Each row is where one point has got to under a steady rotation. How many ticks took it there?
The counts run from 0 to 171.
[ 16.8  22.5 -13.0   9.6 -31.1  19.0  19.3 -16.8  -1.9   3.8  22.0 -11.4
  14.8   0.0  -7.1  13.3 -28.0   4.1   8.6  25.7   5.3  -5.7 -23.8   7.7
 -24.9 -21.4   6.0  34.2 -27.3  26.1  -9.9  14.6  -9.0 -44.8 -24.1  -8.3
   9.4   4.6  -3.3   5.0  -5.1   4.3 -22.4]
116
[ -3.0  29.3   6.7   8.2 -24.3  21.1  -7.3   6.4  10.3  27.0  42.0 -17.3
  17.4  10.7 -16.6  30.4  -0.5  -0.2   5.6   7.8   1.3  -5.0  -2.4 -12.9
 -10.0 -16.4  -7.4  33.8  -3.0  33.0  23.7   9.7   9.9 -21.8 -25.9  -8.3
   0.5  -6.2  -4.5  -9.0   1.2  -8.6 -35.2]
25
[ 13.1  10.0   0.7  10.0 -17.7  22.4   6.8  -7.3  13.8  31.5  31.1  -3.5
  16.2  14.9 -11.3  17.7 -12.9  20.3   7.0  12.5 -19.9  -3.7 -10.8  -0.5
 -19.4 -10.3   1.5  25.3  -8.6  30.9   4.0   6.3  -0.8 -48.3 -25.0 -11.8
  19.4  10.7 -15.8   0.1 -23.7 -10.0 -29.8]
121
[ -1.1  26.5   3.5  15.1 -17.1  24.7 -11.1  -1.7   5.8  30.4  34.3 -17.8
  14.4  25.6  -5.8  22.4  -4.7  -6.8  -2.1  10.0 -14.5  -5.7   9.6 -18.1
 -34.4 -20.8  -7.6  19.9   5.0  34.5  13.0  -6.6  -4.4 -21.7 -21.4 -22.2
   8.8   8.4  -8.8   3.5 -13.0  -8.3 -29.5]
137
[ 12.6  36.4 -24.6   6.8 -30.3  14.3  19.4 -30.7   6.1  23.1  18.5 -17.4
  14.4  -2.5 -10.3  -7.4 -21.0 -10.4 -10.6  21.2   3.3   0.0   2.9   6.9
 -27.6  -7.5   3.0  -5.6  -1.6  27.6 -19.4  26.4  13.1 -29.2 -11.7 -14.3
   9.1   0.5   3.7  -4.0   3.2  10.2 -23.6]
112
[ -2.0  37.0  -7.8   4.9 -27.3  12.4 -23.5  -6.2   8.2  37.7  30.0  -2.3
   4.2   4.5  -3.7  14.6 -18.4  -1.0   5.0  11.6   3.6  29.6   7.9  -4.2
 -25.8 -12.4  12.7  22.5  -8.2  19.9 -12.8  19.0   5.0 -50.0  -0.7 -11.2
   8.4   6.0 -11.3  -3.9   2.7  -5.2 -21.1]
53
[  2.9  26.5   0.2   8.8 -11.7   9.1   0.0  -2.3   1.8  23.6  42.8  -8.9
  25.3   3.7 -19.3  30.6 -13.1  16.9   4.3  12.8  -7.1   3.0  -5.7  -4.0
  -8.0   0.1  -1.9  25.3 -16.6  24.4  17.6   2.4 -12.9 -34.1 -37.9 -13.9
  -7.7   4.9  -7.6   2.3 -20.8  -4.1 -38.4]
9
[ -7.0  26.8  -8.9   2.8  -7.4 -10.1   7.5 -14.2   9.5  33.5  53.3  -9.6
   7.7  -1.7 -13.7  21.9 -13.0   2.9  -9.0   8.5  -7.0  -2.8  20.9   0.6
 -15.5  12.0  -2.1 -12.6  12.0  25.6   8.1   9.5   1.6 -41.8 -28.3 -17.6
  -2.5  -3.6 -10.5 -15.7 -13.5   8.8 -33.6]
12
[  2.6  40.2 -21.7   9.2 -11.3  11.5   6.5 -20.6   4.3  23.1  19.1 -25.5
  11.4  12.8 -10.6   4.8 -23.7 -14.3 -17.8  24.5  -9.2  -9.3  11.1  -4.7
 -48.8  -7.4  -4.4  -9.1  -2.7  36.2 -12.0   4.3  -3.6 -18.5 -17.1 -21.8
   1.8  14.2  -3.7   9.1 -10.7   4.4 -31.3]
0
[ 10.0  31.1 -14.7   3.9  -6.9   1.9  29.3 -11.3   7.9  20.2  44.2  -4.5
  15.2   5.3 -27.3   5.4  -0.8  10.0  -1.1  -2.8 -24.1 -18.3  -1.0   3.4
  -9.7 -10.8   6.1  -0.9  -4.2  -0.5   6.4   9.0 -20.8 -29.3 -31.5 -19.1
 -14.1  22.3  -6.4  12.9  -5.4 -31.0 -44.0]
77
[ 10.7  30.0 -31.6   4.1 -30.1  18.3  32.5 -32.2   0.0  14.6  34.3 -10.5
  11.0 -13.0 -10.6 -10.7 -20.5  -8.1   1.8  13.0   6.6  -6.3   4.0  15.2
 -15.7 -12.3   5.8  -7.9  12.6  15.9 -16.1  24.7   5.6 -32.0 -25.0 -19.8
   0.2  -8.7   3.4   1.2  12.6  15.0 -22.9]
113
[ -8.3  34.1 -31.0  15.5 -14.5  -8.8  22.7 -25.2  -7.0   9.3  35.2  -2.4
   6.5  -1.2 -18.0  14.1 -27.5  -5.1  -3.2  24.9   6.5   4.7   2.2  -5.4
 -16.2   7.8   8.8  11.0 -16.0   5.6  -8.3   2.2 -25.2 -45.6 -22.3 -16.4
   2.3   6.4   4.0  -3.4  -4.7   6.5 -35.4]
6
[-10.1  39.1  -7.2  17.7  -5.7 -12.5  12.9 -14.9  -2.6  26.9  53.0 -13.1
  15.3  -7.6  -5.5  14.8  -8.5  -1.9 -10.7   7.7  -2.7   8.0  21.9 -18.0
 -10.1  -6.3   2.7  -1.3   0.7   7.5   6.2   7.2  -9.5 -38.7 -28.6 -22.4
   3.2   3.9  -1.6 -18.8 -13.0  -1.8 -39.5]
150
[  9.7  34.0   2.0   9.3 -19.3  12.7   9.0 -13.3   2.1  25.8  34.4 -23.7
  12.4  -9.6   8.8   9.2 -14.8  -4.3 -12.3   8.7   0.4  -3.9  -3.3  -7.7
 -38.6 -26.8  -3.2  17.8 -25.7  31.2  -7.2  24.9  13.8 -37.6 -12.2 -12.1
   7.4  11.6 -16.5 -10.8 -14.2   1.7 -21.0]
42
[ -8.0  43.8 -14.8  20.1 -23.6   5.7  24.5 -21.5   2.6  28.4  34.1  -8.5
  14.6  -9.7  -0.8   5.2  -8.8  -1.4   0.8  13.6   6.2  19.0   8.6 -16.7
  -5.9 -12.1   5.9   9.2  -3.3   7.0  -5.8  19.0  12.7 -43.4 -12.6 -13.3
  17.1   1.0   6.0 -24.6   6.1  -1.0 -38.2]
38
[ 10.0  17.1   6.6  -6.0 -22.6  19.7 -14.8   5.5   0.3  17.2  45.0 -18.7
   1.1   7.6  -3.2  15.0 -14.9 -11.3   9.4  -2.2   4.0  -5.3   4.9  -0.6
 -40.5 -32.6   1.2  25.0  -5.8  23.0   3.2  13.4  -4.7 -32.0 -22.8 -11.2
  -6.5   8.5 -25.3   8.3  -3.7 -17.0 -13.9]
57
[  5.7  35.1  10.3   2.3  -8.3   2.5   5.1  -0.5   2.9  24.6  51.9 -22.5
  25.4  -4.8  -6.1  16.3  -0.5   7.0 -12.8  -1.2 -16.8  -8.2   5.8  -1.9
 -14.2 -18.3  -2.8   8.6 -11.9  22.7  18.0  11.5   0.4 -18.2 -40.5 -18.7
 -16.1   5.4 -10.6   1.7 -24.2  -0.8 -36.1]
152
[ 11.4  33.6 -19.8   6.0 -19.0  12.3  13.7 -13.6  -7.9   2.7  28.4 -16.7
  16.4   4.6 -23.4  10.6 -17.9  -3.3   1.7  26.5  -6.0  -9.1 -16.2   6.5
 -25.2 -13.1   4.8  22.6 -21.2  21.1  -3.3   4.8 -21.5 -26.7 -33.1 -18.9
 -12.3   7.4   4.6  29.7  -9.1   1.2 -33.0]
4
[ -2.1  28.0 -18.9   8.7 -33.5  -7.6  10.8 -15.6   5.9  29.7  37.1   7.1
  -5.2   1.4 -15.2   0.0   0.6  -1.6   5.6  12.0  -9.5   2.2   2.1  12.9
  -9.9 -13.8  15.4   4.3   4.0  -1.2 -19.7  21.2  -4.3 -62.6  -1.3 -15.9
  13.2   9.3  -6.2   3.0   6.9  -7.0 -29.2]
49
[ -5.9  33.8 -11.6   5.4 -25.1   4.5  19.0 -19.3   5.9  24.0  49.1 -19.4
  -4.0  -0.8  -8.9  13.3  -0.1 -21.5  -7.8  -0.3   8.0 -24.4  21.9  -5.8
 -22.4 -17.9  -7.1  -2.8  16.8  27.3  12.9  15.8  17.2 -21.4 -13.7 -12.3
   3.0  -3.1  -4.7 -18.2   9.3   1.8 -28.4]
28
[ 13.7  34.4 -13.9  -9.6 -35.2  30.4   7.7  -2.6   7.1  10.4  32.5 -21.5
  13.8   4.4 -28.5  12.1 -12.1 -12.7  12.7   7.7  15.3  -9.7  -8.3   8.3
 -13.1 -16.3   1.7  24.5   0.6  30.5  13.0  20.2   6.1 -10.5 -29.2  -4.4
 -17.1  -8.1  -3.0   9.7  18.9  -9.2 -24.2]
99
[ -2.3  29.2  -7.5  -3.4 -33.4   3.1   9.4  -3.9  -0.8  12.8  43.3  -7.1
   0.1  11.0 -37.1  23.9   9.8  -8.6  12.4  14.4  -1.0 -21.3 -16.2  19.2
  -0.8  -8.7   7.9  25.4  -2.5  15.2   7.6  13.9 -12.2 -29.5 -23.4 -11.6
 -13.6  -2.8  -2.7  20.6  10.4  -0.8 -34.4]
19
[  0.7  34.9 -27.8  -4.6 -13.2 -10.2   7.4 -14.3  -0.7   7.7  51.4 -11.9
  -2.4 -11.6 -25.5  18.7 -34.2 -13.0  -3.5   4.8  22.5  -1.1   8.6   6.0
 -28.0   5.8  10.9  -3.2  -8.1  16.5  -2.7  24.3  -8.1 -41.3 -19.7  -5.2
 -16.5   2.7 -16.8 -11.2   7.2  -4.0 -18.4]
86
[  5.3  26.2  -6.7   3.4 -26.4  18.4   1.6   2.1   3.5  17.5  30.3  -6.6
   2.8  26.8 -23.2   8.7   5.9 -10.5  10.8   1.5 -17.6 -18.9   0.8  -2.3
 -30.4 -33.1   3.8  26.1   4.7   6.8  -0.3   2.2 -13.3 -31.6 -16.1 -17.0
   0.0  17.5 -11.3  25.9   1.9 -33.0 -32.9]
62
[  2.3  35.7 -18.9   3.0 -12.6  10.7  13.8 -13.1  -3.9   6.2  54.4 -16.7
   6.0  -8.7  -8.8  -1.2 -24.0 -14.4   0.3  -5.6  14.1  -3.7  21.4  -8.0
 -25.0 -23.8   7.3  -8.1   9.0   2.0   4.0  11.5 -10.2 -23.0 -34.9 -19.4
 -17.9   1.5  -6.2  -2.8   8.8 -16.3 -24.8]
71
[ -4.8  30.3 -18.2  -6.2 -28.9  -6.2  13.7  -8.6  -0.8  13.0  47.2  -4.7
  -3.2   5.1 -40.2  17.0   5.2 -17.6   5.1  14.1   0.3 -24.9  -1.1  25.9
  -6.0  -1.1   5.6   8.5   9.3  10.9   0.1  19.7 -12.8 -36.1 -21.9 -14.6
 -15.5 -10.6  -2.1  13.4  10.8   8.4 -30.6]
18
[-11.6  42.5  -3.4   1.9 -19.7  -4.5 -10.2 -11.8   9.8  27.9  43.5 -14.6
   0.3  -0.7 -15.7  25.0 -12.0  -8.0  -9.4   8.6  10.1  14.4   9.5 -11.0
 -19.4  -2.1   1.8  16.0  -7.3  27.4   8.0  23.6   7.1 -42.6   4.8  -4.9
   6.1   5.8 -10.1 -26.0   4.4  -7.1 -23.1]
165
[ -4.2  35.1 -10.3   0.8 -30.4  -2.2   7.4 -13.9  13.3  23.7  30.9 -21.8
 -13.0  11.0 -17.9  15.8  -1.5 -25.1  -6.3   8.7   4.4 -22.8   3.8  -4.0
 -44.6 -23.5  -5.7  11.0  -6.7  28.0  -2.8  26.3  12.6 -29.4  13.7  -2.6
   6.9  11.6 -16.3  -4.9   9.7 -14.4 -22.7]
170
[ 13.7  18.0  -2.3  -1.7 -27.7   3.8  25.5 -10.7   1.1  16.6  49.3  -8.7
   3.4  -8.9  -4.3  -2.2   4.6  -0.1   7.0  -5.8 -13.5 -31.2   0.7  20.6
 -17.7 -33.6   1.9   5.8  -0.8   5.6  -5.4  24.4   0.5 -46.2 -25.5 -13.9
  -4.6   6.4 -20.7   4.1  -4.5  -2.8 -22.8]
45
[ -3.0  34.4 -13.0  -2.4 -27.6 -10.4   2.2  -8.4   4.9  21.3  32.3 -17.8
  -6.5   7.1 -27.7  20.7 -11.2 -17.2 -16.6  26.1  -3.3 -15.2  -2.7  12.1
 -39.5   3.3  -0.7   2.4  -7.5  40.0  -2.7  18.2   0.4 -31.6  -3.6  -9.2
  -4.2   4.7 -10.9   7.7  -4.8  11.9 -24.6]
16
[ 11.9  24.9   5.1  -8.0 -24.4  21.7 -15.9   5.3   1.5  18.3  56.5 -12.6
   3.1   2.1  -6.0  10.0 -12.8  -6.1  16.1  -8.1   5.1  -3.4  13.8   5.0
 -24.3 -34.2   7.2  17.7  10.3  11.1   6.2  16.7  -2.4 -37.2 -31.7 -16.0
  -8.8  -3.0 -22.9   1.4   1.3 -10.9 -15.1]
56
[  1.6  37.3  -4.1  -3.9 -27.8  -5.2   2.1  -3.2  -4.2  14.7  31.0 -14.1
   5.9   7.8 -26.6  18.0   9.7  -4.5  -6.6  18.5 -11.5 -18.2 -19.3  13.5
 -20.0 -15.7   6.5  22.7 -30.5  17.6  -4.2  21.2 -11.0 -32.0 -13.4  -6.5
 -16.2  13.1 -10.8  24.2  -8.9  -3.8 -33.9]
158
[  5.6  30.7  -1.6   0.5 -31.5  18.6  -7.1   3.9   5.4  35.4  35.7   3.5
  10.9   4.4 -17.0   5.3  10.0  11.2  17.6   7.1 -15.2  15.3  -2.5  10.8
  -1.3 -25.6  13.3  29.9  -2.9  -1.3  -3.7  21.5  -2.0 -45.5 -22.1 -21.0
  -2.8   4.3  -5.9  13.2   0.6 -11.2 -30.8]
51
